rotation steps, each row followed by its count of steps
The counts run from 0 to 147.
[105 134 121 108 113 168 134 156 132 172 162 101 128 133 120  98 175 118
  93 144 109 103 137 159  85 157 140 118  69 122 127 156 135 126 116 140
 117 104 134 174 107]
114
[160 152 165 181 144 114 148 123 103 156 106 140 173 130 102 137 112 109
 134 100 162 144  86 145 137 102 142 133 148 132 176 164 160 113 117 103
  88 136 139  91 164]
68
[119 129 116 163 121  92 133  95 101 188  89 168 136 127 151 107 144 126
 152 126 136 164 139 140 188 132 109 140 145 154 136  75 108 140 133 105
 117 129 125  86 132]
27
[ 91 139  97  99 118 145 125 148 140 208 148 126 113 116 132  93 183 116
 122 138 109 103 157 158 112 173 128 138  77 136 100 112 125 143 116 145
 128 109 137 163 109]
118
[134 155 156 148 129 184 144 158 125 137 163 106 152 142  99 128 144 109
  98 128 125 117  82 141  85 131 160 113  90 113 164 198 158 113  95 130
 109 128 139 148 137]
108
[102 106  98 129 106 112 130 107 118 187 104 144 119 141 148  91 170 150
 135 140 117 151 165 154 170 160 104 138 100 153 125  69 101 130 134 132
 132 112 120 116 102]
22
[133 123 155 182 110 179 137 123 103  92 151 121 143 171 126 119 141 141
  98 149 124 159  80 132 123 119 131 110  84 121 194 174 134 117 114 134
 121 125 119 117 125]
8
[153 135 171 171 125 151 155 146 110 131 129 109 172 149 102 125 131 122
 102 110 146 122  84 152  99 123 145 118 115 121 179 187 169  97 108 121
  93 122 138 125 146]
73
[152 140 156 199 132 116 145 101  91 133  99 157 162 145 123 129 112 124
 138 116 161 173  91 128 164 103 128 130 150 136 179 141 136 122 122 105
 104 139 128  70 153]
34
[106 109  99 132 105 108 131 100 109 192  99 153 121 136 156  93 170 143
 140 132 118 155 165 157 170 155  99 142 106 158 126  61 100 136 140 129
 131 113 117 112 110]
23
[140 132 151 187 111 181 141 124 100  90 151 129 140 171 122 127 135 136
  95 149 135 172  73 129 123 118 127 115  93 119 197 175 135 119 108 126
 118 131 122 109 126]
7
[111 144 100 114 131  98 133 125 134 234 104 145 134 102 125 103 163 106
 151 112 130 115 161 159 142 160 125 146 130 152  96  92 122 141 129 122
 109 120 139 132 132]
90
[141 126 156 142 115 155 153 155 113 139 144  87 168 155 107 106 158 137
  85 113 128 103 109 170  83 144 138 116  82 124 161 182 157  91 114 139
  99 108 132 154 127]
77
[121  93 139 121  91 142 152 133 113 144 127  96 141 161 135  85 174 161
  87 119 118 120 150 179 109 159 114 119  67 139 156 128 134  96 134 141
 109  96 121 150 104]
48
[129 164 146 172 129 193 125 141 120 119 170 127 141 142 114 132 138 107
 110 149 127 149  68 119 109 117 157 117  97 108 176 195 138 138  96 126
 121 136 134 131 131]
139
[136 140 132 179 133  96 133  94 101 171  91 173 154 130 139 125 127 121
 158 123 152 173 120 136 189 112 119 138 154 148 156  96 122 139 128 106
 114 136 125  73 150]
30
[ 95 133 105  95 114 158 124 146 141 196 153 118 121 119 133  98 192 117
 114 141 103 107 151 163 107 169 131 126  76 130 105 124 124 134 117 140
 127 102 137 170 105]
117
[120 111 135 111 106 144 150 153 121 168 139  87 145 140 116  89 176 141
  96 113 119  96 142 182  90 165 130 122  71 134 133 148 146  99 122 140
 110 100 135 168 117]
81
[113  92 126 116  92 131 146 130 114 171 114 106 139 150 134  81 179 162
 100 124 116 113 161 179 120 167 108 123  78 141 133 116 128  96 132 141
 114  95 122 149 106]
50
[135 135 153 193 118 173 137 120 102  97 147 134 149 166 117 130 131 131
 104 147 132 178  73 118 135 106 136 115 102 113 193 172 132 126 108 125
 122 133 123 101 129]
6
[ 95 105  99 124  99 119 130 110 117 184 108 138 117 145 156  84 178 150
 128 137 111 146 165 164 164 161  99 134  88 152 121  68 101 131 138 137
 130 102 119 125 110]
21
[126 187 134 179 153 150 123 119 127 156 141 169 147 111 111 150 119  77
 147 144 142 157  72 115 142 102 150 132 148 128 155 156 134 159  99 111
 116 154 138  91 152]
133
[106 126 109  97 113 113 133 142 134 218 119 118 134 118 129  89 180 123
 121 113 122 104 171 177 120 172 124 137  91 146 102 104 128 126 128 132
 115 102 136 158 115]
86
[108 131 104  99 122 110 131 140 135 222 118 129 132 116 130  93 179 116
 132 113 119 102 169 173 125 166 120 143 103 146  97  91 125 133 131 133
 111 104 138 150 121]
87
[ 98  94 102 127  91 137 133 117 115 168 125 127 115 155 155  82 185 156
 116 143 109 145 164 162 152 161  94 127  78 147 134  84 106 125 134 142
 132 102 117 135 100]
19
[112  94 121 117  95 122 151 133 116 181 111 102 137 148 139  81 178 156
 105 115 116 115 165 181 126 164 108 131  83 147 128 107 125 101 133 138
 117  96 121 147 104]
51
[149 146 144 191 139 103 138  97  97 149  95 165 160 137 126 129 112 124
 148 124 153 175 105 131 176 111 129 135 156 144 169 117 128 134 125 104
 107 136 120  68 152]
32
[110 134 131 140 109 198 119 148 127 127 176 112 123 152 124 110 166 121
  86 160 105 138 103 133  99 142 142 110  62 111 159 172 129 127 103 142
 131 113 131 152 107]
144
[129 150 151 141 128 181 143 156 128 138 166 101 149 143 104 119 151 118
  91 132 126 113  87 144  78 139 150 112  81 112 157 190 153 114  92 137
 112 122 138 157 127]
109
[132 135 124 172 127  94 128  98 101 178  87 167 138 127 138 122 132 120
 160 121 150 174 124 135 186 127 116 143 155 149 146  89 116 139 131 109
 117 141 127  76 143]
29
[111 140 133 148 113 197 127 146 122 121 180 110 130 152 121 112 158 122
  91 158 105 137  89 131  97 138 144 115  64 115 165 185 129 129 102 137
 125 122 130 155 109]
143
[125 112 143 119 105 149 149 156 125 161 140  93 145 142 115 100 170 142
  89 112 119  94 132 178  89 163 131 119  69 128 135 152 150  94 119 137
 106  97 134 167 119]
80
[ 91 154  95 109 129 127 110 128 142 225 133 155 121 101 136 108 176  97
 145 141 119 118 157 145 139 160 130 143 109 140  93  90 109 160 116 130
 130 124 136 139 120]
122
[149 150 143 172 146  86 142 111 109 192  89 161 168 118 110 129 121 103
 155  94 158 150 115 147 162 115 130 140 165 145 147 120 140 129 124 107
  96 135 136  85 161]
64
[ 92 162  88 114 137 122 115 122 144 230 130 161 120 100 137 111 166  97
 149 140 113 131 154 142 146 152 128 142 116 143  94  94 108 163 115 127
 128 122 141 130 121]
123
[138 153 141 199 136 150 128 107 100 126 121 170 145 136 123 137 117 112
 139 147 145 188  83 106 172 103 133 130 142 128 174 138 124 150 111 111
 120 146 126  69 143]
1
[126 111 147 157  88 185 144 133 103 102 154 108 136 176 128 103 156 155
  86 150 112 153 105 143 119 137 121 115  65 118 181 162 130 104 116 138
 127 113 113 135 107]
11
[122 190 116 163 153 133 112 120 129 187 128 180 140 101 116 144 125  75
 156 143 145 152 101 113 157 113 143 143 151 129 135 128 127 169 106 107
 120 150 143  94 150]
130
[130 135 116 167 126  91 127  90 102 190  88 173 139 128 141 115 140 122
 161 122 146 168 132 137 192 126 112 142 150 146 138  78 111 142 134 106
 120 130 124  75 136]
28
[125 125 115 142 127  71 139 108 114 215  79 153 145 113 127 107 145 120
 157 103 141 143 158 164 167 145 107 147 145 154 118  74 126 133 134 112
 103 125 128  99 138]
59
[142 149 128 162 142  81 142 109 112 202  87 161 160 116 124 119 131 110
 158 103 158 142 130 156 168 126 123 148 162 149 136  97 136 133 128 106
 100 132 138  85 157]
62
[134 155 133 199 133 142 121  99 103 137 122 174 141 138 127 143 116 110
 142 145 143 184  82 103 172 102 132 135 145 128 172 133 121 153 111 107
 124 153 126  76 145]
0
[ 98 133 117 106 116 170 124 155 136 183 155 109 124 134 122  98 178 123
 101 138 106 100 140 163  88 168 137 120  65 125 116 141 130 129 108 148
 121 109 135 172 109]
115
[106 133 129 130 105 195 129 145 126 133 177 110 120 152 126 104 177 133
  92 162 105 136 107 135 100 149 140 113  58 118 151 161 121 131 110 145
 137 112 127 159 101]
145
[143 105 159 165  98 162 159 137 104 107 136  97 157 172 116 108 148 157
  85 127 131 135 102 159 108 133 123 110  84 122 189 171 143  89 119 137
 112 109 123 135 123]
43
[ 97 104 104 125  92 128 131 121 117 175 113 126 115 146 158  85 182 153
 122 142 108 140 167 164 152 164  99 131  87 149 126  75 101 125 132 138
 131  99 115 124  99]
20
[118 143 135 117 115 182 132 156 134 155 170  98 137 141 111 106 172 122
  95 135 114 104 114 152  75 152 145 114  71 115 136 172 142 119 108 143
 119 112 139 172 114]
112
[110 136 126 111 115 176 135 157 137 159 164  97 129 135 118 102 173 119
  90 136 110  97 120 153  82 155 143 115  66 121 131 163 139 121 109 142
 121 107 138 171 108]
113
[113 117 129 107 106 142 146 153 128 179 135  97 142 139 116  91 179 139
  91 114 112  90 146 176  91 171 131 120  74 136 126 135 141 100 125 135
 110  92 136 171 113]
82
[141 157 159 154 133 176 140 153 121 133 161 117 156 137  93 126 140 107
  95 130 133 120  78 141  88 128 153 112 100 111 166 202 157 123  99 130
 100 126 138 143 138]
107
[153 131 176 155 123 149 151 152 113 132 141 101 169 153  97 124 136 123
  93 108 143 120  91 156  92 131 144 109 100 118 178 189 160  98 112 122
  89 117 135 139 143]
74
[118 115 123 100 112 131 138 151 128 191 136  98 137 132 121  87 183 135
 104 111 116  96 156 181  97 171 123 131  76 135 117 127 137 103 119 138
 109  92 130 168 116]
83
[125 188 125 170 156 134 116 121 123 178 127 179 145 104 118 144 125  75
 152 141 148 159  95 113 152 107 146 134 150 129 140 137 131 164 106 107
 117 155 145  91 154]
131
[144 179 133 168 160 111 129 121 121 195 112 166 168 106 103 134 122  78
 154 111 156 141  98 131 144 114 150 136 164 130 143 145 145 141 113  99
  94 148 149  98 163]
98
[140 178 146 170 157 120 136 126 120 186 116 159 171 105 102 141 118  82
 146 111 151 139  93 125 137 110 153 137 161 127 143 154 145 144 111 106
  98 147 147  93 162]
99
[132 165 119 148 155  92 127 122 130 221 108 167 153  96 116 127 135  83
 161 110 152 132 122 141 154 128 138 151 160 139 118 113 136 149 116 106
 105 137 145 100 150]
95
[116 122 108 151 121  90 129  97 110 191  86 161 129 130 146 105 145 130
 153 131 140 164 148 148 185 140 104 143 137 156 129  67 106 142 134 115
 118 124 122  86 127]
26
[ 93 148  89 105 125 138 119 136 138 218 138 140 119 110 134 102 186 106
 132 140 112 111 163 153 127 166 129 135  92 140  95 100 118 151 114 131
 129 111 137 150 111]
120
[132 132 123 145 132  78 138 111 117 214  83 160 150 112 131 111 141 117
 156 101 148 141 151 152 171 138 117 146 152 153 125  86 130 132 132 107
 106 129 136  95 150]
60
[147 108 169 164 102 152 149 134  97 101 132  95 161 172 117 107 142 149
  87 123 128 144  97 160 110 129 131 112  95 128 189 174 148  86 116 129
 100 116 119 125 127]
42
[125 125 117 133 125  77 135 109 113 218  82 153 138 116 136 105 155 126
 152 104 137 134 160 167 161 149 112 144 138 158 116  76 127 128 140 120
 104 117 132 108 136]
58
[122 100 141 130  89 143 154 143 106 138 133  88 145 166 120  89 173 161
  86 120 116 123 133 173 107 157 120 115  71 135 160 140 136  88 126 140
 113  91 118 153 109]
47
[154 125 171 188 124 143 147 123  95 111 118 129 162 158 114 124 120 139
 110 117 153 166  76 141 136 116 135 119 122 124 196 171 147 101 119 112
 102 130 131  94 151]
38
[155 117 172 183 110 151 156 128  94  99 129 116 167 172 111 118 133 142
  96 120 138 152  82 148 119 119 126 117 103 125 199 176 151  96 117 121
  96 124 125 109 139]
40
[147 179 158 171 153 139 136 134 120 161 135 151 167 121  99 146 118  86
 132 118 150 136  79 125 115 109 159 128 146 117 165 181 160 138 103 110
  95 146 146 109 160]
102
[154 142 171 171 135 137 148 144 105 132 130 117 178 147 102 127 126 118
 109 108 152 129  82 148 108 120 146 120 122 115 186 190 170 102 109 117
  87 132 135 115 149]
72
[116 103 131 150  89 174 144 128 109 114 148 100 123 171 136  96 171 162
  85 152 106 146 123 152 116 147 121 115  61 130 170 144 120 107 125 143
 126 103 114 141 101]
13
[160 123 168 192 120 145 148 127  98 109 123 123 172 164 112 122 129 146
  99 124 145 158  79 139 124 114 132 117 112 121 196 176 148 103 117 120
 107 126 124 106 144]
39
[140 103 159 151  97 155 158 140 105 120 136  90 156 172 120  98 155 160
  82 122 129 133 112 167 101 140 124 111  80 130 179 163 142  90 121 135
 107 103 117 139 117]
44
[138 154 148 200 131 151 130 105  99 124 135 161 153 148 124 141 118 112
 133 145 146 188  73 110 160 100 130 122 131 128 184 147 128 139 109 114
 116 147 124  79 141]
2
[ 85 142  95  96 116 143 123 137 142 214 146 121 112 111 138 101 178 113
 122 142 105 109 157 155 117 168 129 135  87 139  92 105 117 140 115 137
 130 112 139 163 108]
119
[106  93 116 127  82 162 145 126 114 140 140 111 120 167 143  88 182 163
  98 148 104 147 145 161 126 161 106 118  61 140 146 116 113 111 124 146
 133  97 116 142  99]
16
[145 121 164 142 120 155 153 149 113 132 142  93 166 153 100 115 148 134
  90 110 130 113  98 166  86 139 138 107  88 119 168 189 158  96 111 133
  97 108 134 151 131]
76
[150 126 169 154 121 152 155 151 115 130 141  94 167 160  98 113 142 131
  93 103 136 112  97 159  83 133 146 112  97 123 173 189 164  95 109 130
  91 113 141 142 139]
75
[149 181 157 170 156 137 138 128 121 163 129 151 165 113  98 143 119  80
 136 113 158 141  78 129 125 108 156 136 146 125 157 175 157 138 106 112
  98 145 148 106 161]
101
[143 183 148 170 155 126 134 135 116 176 128 154 174 111  99 147 115  83
 145 114 157 134  82 127 130 108 150 136 153 122 155 162 152 141 105 106
  94 149 149 100 164]
100
[137 175 131 159 160 105 127 124 126 209 109 171 160 101 112 134 124  80
 159 111 154 131 106 135 149 115 148 141 162 138 133 137 141 151 115 109
 101 144 147  94 162]
97
[134 183 138 185 150 166 125 126 119 137 154 158 151 125 112 144 118  87
 129 146 141 158  67 108 132 105 151 127 135 115 166 173 133 153  93 117
 122 150 137 101 148]
135
[149 140 151 192 132 109 139 103  94 146  97 159 161 142 122 130 116 125
 147 126 157 175  92 131 176 105 125 137 156 139 178 127 134 128 123 103
 112 144 129  73 152]
33
[101 171  95 130 143 122 110 113 136 223 124 172 124  97 134 118 155  89
 163 136 131 132 144 134 158 143 137 149 132 145  99  91 115 162 118 123
 129 136 146 117 131]
125
[113 121 116  99 108 130 142 147 131 200 132 103 134 128 130  89 180 134
 104 114 119  94 163 179 106 170 127 131  80 136 112 118 133 112 128 138
 115  95 140 161 114]
84
[125 150 147 160 118 201 126 146 119 116 180 119 139 152 117 124 143 113
 100 153 119 143  75 115 101 126 150 112  80 111 172 187 141 131  97 136
 126 131 129 138 121]
141
[134 182 136 184 151 159 125 123 122 150 141 167 146 124 114 151 115  81
 136 143 139 158  71 109 136 105 155 130 135 116 161 165 139 156 101 110
 112 151 144  96 150]
134
[157 149 166 179 145 123 148 131 104 147 111 139 180 137 102 136 115 115
 126 106 159 141  79 143 131 114 145 129 147 125 176 171 157 110 114 112
  88 137 135  93 164]
69
[160 138 166 195 126 131 142 111  96 115 112 138 171 151 112 131 115 126
 124 119 154 165  83 137 152 110 134 130 139 130 192 157 143 114 120 104
 102 137 122  79 154]
36
[116 102 113 117 104  96 144 125 116 206  98 126 137 135 141  88 178 148
 127 110 122 117 173 177 144 169 106 138 103 153 112  83 124 115 137 127
 114 101 127 138 114]
54
[154 152 153 174 146  99 146 117 108 175  91 157 177 124 111 132 118 107
 146 102 164 144 101 143 152 109 140 139 155 135 162 144 151 122 119 103
  93 141 137  86 163]
66
[109 168  92 139 150 119 120 116 134 219 119 178 126  92 132 122 151  84
 162 136 131 143 135 129 159 134 131 143 141 137 101  96 113 169 113 114
 128 136 141 108 135]
126
[137 118 152 125 107 158 152 155 120 144 139  86 156 152 113  97 160 139
  86 113 125 105 118 169  77 145 146 117  73 127 154 175 156  95 114 136
  99 102 138 156 121]
78
[150 172 158 172 155 147 140 139 119 156 140 134 169 118  96 143 118  92
 125 118 146 133  71 132 110 109 156 124 133 118 161 191 156 129 102 113
  99 143 145 114 154]
103
[143 136 135 186 140 101 137  97 100 163  93 169 156 131 131 126 118 125
 153 120 152 175 106 130 181 112 119 138 158 144 165 108 126 135 128 103
 110 137 127  68 155]
31
[153 138 159 200 134 120 141 109  95 124 110 150 168 152 120 131 114 122
 126 120 152 174  86 136 155 107 132 131 143 131 186 151 140 119 119 106
 103 137 127  80 158]
35
[163 147 170 176 134 138 146 139 108 137 123 122 178 142  95 129 126 116
 109 102 155 133  80 147 112 117 146 118 133 122 185 186 163 106 110 115
  88 131 141 110 156]
71
[133  95 153 140  95 153 152 138 103 121 134  89 152 171 126  92 159 161
  87 119 120 131 118 166 104 150 121 109  72 127 175 161 137  90 124 135
 109 101 120 145 117]
45
[114  95 131 137  88 168 138 128 108 122 146  97 121 176 144  88 174 158
  85 149 110 144 128 155 118 152 120 117  56 133 160 136 121 110 120 143
 135 104 114 147  97]
14
[119 149 140 148 120 198 131 147 121 117 182 111 131 154 115 124 154 114
  92 165 117 143  84 128  96 131 142 111  80 116 166 187 141 129 103 136
 123 127 131 143 116]
142
[115  92 117 114  96 110 147 132 113 187 106 110 132 140 142  81 183 154
 115 114 121 114 172 180 134 169 105 127  90 146 120  94 125 108 136 139
 113  92 119 146 107]
52
[111 119 117  97 108 121 138 146 134 213 120 112 136 122 130  91 182 132
 118 112 117  99 164 176 112 178 123 133  87 140 107 111 131 118 126 137
 112  98 140 162 112]
85
[149 170 162 166 145 157 142 143 120 146 143 133 166 125  92 143 123  93
 116 123 146 126  76 133 100 111 159 126 125 118 168 192 161 127 102 120
  95 137 144 123 152]
104
[160 146 167 181 136 130 150 132 104 139 117 126 181 140  97 136 119 109
 119 102 158 135  80 145 121 111 146 124 140 125 184 175 160 108 115 115
  93 133 140 106 163]
70
[ 92 129 109 124 100 188 128 143 130 146 173 110 111 149 132 100 181 132
  98 161 101 129 124 142 106 157 131 117  55 122 133 141 118 133 108 149
 139 107 126 165  96]
147
[105  96 122 134  86 169 138 131 111 128 143 105 123 173 142  87 175 163
  90 151 104 149 136 157 126 157 109 120  57 124 155 123 118 108 120 138
 130  96 116 147  91]
15
[126 112 148 166 102 183 141 131 101  92 156 107 134 176 127 107 154 148
  90 147 119 156  96 138 118 132 124 110  72 122 186 166 131 111 110 138
 122 116 119 132 113]
10
[144 143 153 195 126 160 132 112 101 100 143 141 147 157 122 134 124 123
 120 144 135 186  66 116 141 105 138 122 120 124 194 166 129 128 113 120
 119 140 124  92 134]
4
[121 181 115 155 150 127 113 112 130 197 126 180 136  97 120 138 138  73
 160 129 144 155 108 114 158 118 142 141 151 130 127 119 123 175 109 108
 118 153 145  92 148]
129
[124 143 140 126 121 183 140 160 127 149 172 102 141 140 112 109 168 120
  91 137 115 106 106 150  78 148 148 114  72 115 146 182 149 119  97 144
 114 112 140 170 116]
111
[112 184 105 148 156 121 114 109 132 206 124 179 136  98 126 134 133  82
 159 140 141 149 115 118 157 124 142 143 151 138 114 111 122 166 109 111
 122 148 147 104 146]
128
[139 137 153 195 117 165 131 119 104  98 149 135 147 160 120 130 126 132
 115 151 138 176  68 117 142 111 138 118 114 114 195 168 131 127 109 120
 118 139 124  97 133]
5
[ 94 161  85 125 140 124 112 120 136 226 127 166 119  94 134 114 168  88
 156 142 124 133 154 142 155 146 132 147 125 145  96  87 112 169 114 123
 125 131 146 121 128]
124
[124 117 114 133 119  80 141 116 116 215  82 142 147 119 141  97 158 130
 146 107 136 130 168 171 160 152 109 145 129 156 119  74 123 127 141 118
 105 113 129 108 133]
57
[113 111 114 123 116  83 141 112 116 216  88 137 138 120 142  92 159 139
 136 110 129 124 166 177 158 158 108 141 122 159 115  72 119 124 137 122
 111 101 124 116 123]
56
[137 148 142 199 134 162 131 110 104 115 135 154 153 149 125 139 120 114
 127 142 137 179  74 112 157 102 138 120 130 123 189 161 134 136 109 116
 117 146 125  82 142]
3
[147 108 168 180 112 153 151 131  93 105 130 107 162 172 114 112 137 153
  93 120 137 148  90 149 115 120 127 117 102 126 192 175 152  96 120 123
 105 119 119 116 130]
41
[132 192 133 177 155 138 116 124 122 170 141 174 145 109 117 146 124  80
 155 142 149 163  81 110 148 110 153 138 150 124 152 150 133 159 105 112
 117 157 147  90 153]
132
[126 156 147 161 126 197 126 143 119 114 174 124 137 147 112 130 141 110
 102 151 121 147  70 117 103 117 154 111  83 108 178 185 138 133  99 127
 122 136 133 134 127]
140
[107 134 107 101 125 104 125 131 135 236 117 134 131 108 131  97 174 112
 138 114 125 103 171 170 128 167 119 135 111 149 101  92 126 132 123 125
 115 108 137 145 125]
88
